In the rows, 128 means zero.
Each path is a new rotation, seen through one point. The rows after it are directions, each followed by how far the rotation turns it, in degrees a step (0 if it stays put).
Each turn is a multiple of 5 degrees from 10 to 175, or 0.
Each row of a path follows its step; steps can be skipped.
path 1
step 0: [131 121 128 123 127 131 125 136 134 114 132 126 125 129 133 131 122 129
 111 142 128 116 124 130 129 127 111 137 120 126 130 132 134 125 134 135
 143 125 130]
step 1: [123 119 142 136 133 127 131 141 139 123 131 128 133 128 119 120 115 136
 138 133 122 119 124 138 126 125 119 127 133 132 125 123 124 119 125 127
 130 114 132]
step 2: [127 141 129 142 117 122 129 134 131 123 119 122 127 139 129 123 131 128
 130 149 120 119 122 123 118 133 125 131 131 135 129 136 127 127 129 127
 121 118 117]
step 3: [126 128 128 134 117 130 124 144 125 129 137 119 131 144 112 124 124 123
 127 126 125 130 119 122 125 137 125 130 132 115 127 121 139 132 127 123
 139 127 124]
step 4: [114 119 122 124 132 122 135 137 123 129 126 116 121 133 122 129 114 130
 123 127 117 129 120 122 114 136 132 141 129 136 132 129 119 129 125 120
 122 134 134]
step 5: [121 126 124 129 131 128 113 137 139 129 135 115 137 139 138 131 131 125
 122 127 116 129 128 121 132 129 122 138 127 129 117 144 128 122 134 124
 127 132 137]
step 6: [127 121 123 135 123 127 135 135 135 117 145 128 124 129 135 129 118 134
 123 128 118 117 142 133 132 135 128 133 129 128 126 130 123 137 125 118
 143 122 136]
step 7: [118 124 129 137 138 124 120 138 142 124 137 131 124 115 124 111 129 126
 131 138 119 125 135 126 125 129 127 139 129 137 126 124 128 131 136 126
 123 128 117]
step 8: [133 134 126 145 125 131 120 138 122 122 136 134 121 128 120 133 127 137
 126 146 121 130 115 132 133 126 128 139 126 124 123 139 125 127 127 128
 136 133 120]
step 9: [120 110 122 131 122 135 118 136 121 121 139 127 124 132 122 119 121 136
 126 132 136 120 114 119 119 124 117 125 126 133 133 124 126 126 125 130
 132 126 128]
[128 129 131 130 127 128 130 129 126 131 128 131 127 127 130 129 127 127
 128 126 129 126 128 127 128 128 123 127 128 124 130 129 124 129 135 126
 125 130 129]
0
[128 128 130 128 129 129 129 127 129 127 130 127 133 130 129 130 126 129
 129 125 131 126 125 127 129 124 125 129 126 133 130 132 124 125 125 128
 129 129 130]
85
[127 122 127 131 127 128 128 124 122 130 127 126 129 132 123 128 129 127
 128 128 129 127 127 126 129 128 129 128 128 126 128 130 128 128 127 126
 125 130 125]
60
[131 125 128 126 129 127 127 125 129 126 132 130 128 123 125 127 130 129
 129 132 127 127 131 129 130 128 126 130 127 127 130 132 128 129 128 127
 127 131 131]
45
path 2
step 0: [120 134 117 127 121 142 131 136 130 132 132 129 117 135 128 134 131 125
 125 122 122 123 139 138 132 132 112 134 132 134 120 117 125 124 140 125
 134 124 133]
step 1: [126 117 127 121 140 132 128 132 125 125 125 128 140 129 129 128 124 142
 133 132 129 120 120 137 129 135 140 130 131 139 129 136 127 117 144 125
 127 119 128]
step 2: [124 128 132 119 135 130 132 130 112 135 116 135 122 119 123 121 131 119
 117 133 119 127 123 134 129 127 127 128 130 120 119 129 125 132 123 125
 122 131 107]
step 3: [128 134 127 131 135 129 131 129 126 140 123 120 118 132 129 137 125 123
 119 119 125 122 127 111 128 138 122 133 119 131 134 128 128 116 127 131
 139 112 130]
step 4: [134 126 117 134 129 121 123 131 128 134 124 127 140 128 117 122 123 146
 119 125 125 137 132 130 127 125 130 129 126 130 131 128 121 133 146 141
 126 122 123]
step 5: [123 132 132 133 122 126 129 150 108 128 135 142 121 130 126 129 134 124
 131 123 123 134 123 134 128 132 129 123 120 128 121 124 120 127 132 120
 124 131 130]
step 6: [129 131 121 123 131 139 123 126 121 126 124 130 137 131 144 141 131 135
 121 117 133 129 124 129 128 132 119 138 135 125 115 135 134 120 130 125
 137 118 129]
step 7: [123 121 121 120 124 124 134 122 130 132 124 136 117 120 121 122 121 138
 120 130 115 118 125 141 128 124 136 132 136 127 125 115 132 125 139 130
 131 119 127]
step 8: [118 123 140 138 136 133 132 141 127 130 130 120 135 124 122 131 130 121
 120 129 127 121 132 130 128 139 131 126 123 125 128 125 117 115 129 117
 124 119 116]
step 9: [132 133 123 121 145 136 128 118 119 140 122 130 132 128 133 121 125 121
 129 116 119 139 123 121 130 131 121 134 126 132 129 132 121 131 142 130
 131 130 121]
[126 126 124 131 127 128 128 125 128 129 128 126 126 128 127 126 127 130
 126 130 126 126 131 125 131 126 125 126 128 127 124 127 130 126 126 130
 129 125 132]
100
[127 130 130 126 129 128 130 130 125 127 125 128 125 127 126 130 126 126
 130 131 129 130 131 129 130 130 127 128 128 125 129 121 131 128 129 130
 126 128 131]
145
[129 129 127 125 128 127 129 126 129 126 131 125 123 130 128 131 125 131
 124 127 129 128 128 128 126 126 125 126 132 130 131 129 126 128 130 127
 124 126 129]
110
